Some points, one per row:
[-27  -6   8  24  14   0  11  37]
[ -1 -11  18 -17   4 -10 -14  21]
[ -1 -11  23 -37 -17 -15   6   6]
[ 24  30 -18   3  29 -31 -14  31]
[ 60  40 -23 -12  44 -36  -4  -9]
[-12 -36  13 -27 -17 -10 -19  11]
[-27 -21   3  13 -32  20  22 -19]
[-12 -11  33 -17   4  -5   1   6]
[-12 -26  -2   8 -37  15  27   1]
[-12  20  23 -22  -1  35  -4 -19]
[ -7 -26  18 -22   4 -21 -29 -14]
[-17 -31   8  -2 -27   0   1 -30]
[ -7 -36   8 -32 -22 -15 -29  -4]
[-37 -16   8  59 -47  56  52  42]
[ 49  40 -33  59  50 -46  67  52]
[-12   4   3  54   9  51  32 -30]
[-32  -1  -2 -22 -52  35  -9 -25]
[-17 -16  13   3  -1  -5   6  57]
[ -1 -11   8 -43  -1 -15 -14 -30]
Then 12 other points, each followed by its number:
[ 29  55 -28 -22  39 -26   6  11] 0
[ 34  25 -33 -12  14 -21  -4 -25] 1
[-12 -26  38 -32   4 -31 -14  16] 2
[ 39  40 -43 -17  44 -21   6   1] 3
[ -7   4 -13 -17 -22  15 -14  -9] 4
[ 4  9 -7 54 19 25 37  6] 5
[ 14  25  -2 -32  24  -5 -24 -14] 6
[ -7 -21  23 -22 -37  15 -24  -9] 7
[ 44  20 -23  -7  19 -31  16  11] 8
[ 34  20 -33  -7  39 -56   6  52] 9
[  4 -11  23   8  -1 -15 -24   1] 10
[-17 -21   8   3 -12   0  11   6] 11
Which two of these numbered points are nearest to each point below, ignoring the direction in which the first points spread most? Their numbers follow each, nearest first.
[  -1   76  104  127   34  -10 -101 -126] > 10 6
[ 19  30 -38  19  24  10  11   1] > 4 3
[ 34  20 -28  24  24  -5   6   1] > 4 7
[-12 -16   3  54 -22  66  11  11] > 5 11
[ -7  -1   3  34 -17  46  47 -14] > 5 11
[-22 -26   3 -32 -17  -5 -45  -9] > 9 7
[ 24  20 -33 -12   4  -5 -14 -25] > 1 3
[ 19  20 -18  54   9  25  16   6] > 5 11
[  9  -1  -2   3   4   0   1 -45] > 1 8
[ -7 -11   8 -27 -37  10  -4 -19] > 8 4
[ 39  35 -48  19  34 -10  32  11] > 4 8
[ -1 -31   8 -12  -6 -15  -9   1] > 10 7
[-27 -36   3   8 -17  -5  22  16] > 11 9
[-17 -26  23 -22 -32  25  -4 -40] > 8 7
[ 29  35 -38 -12  34 -15   6 -14] > 3 1
[ -7 -21  38 -32   4 -21  -9  31] > 2 9
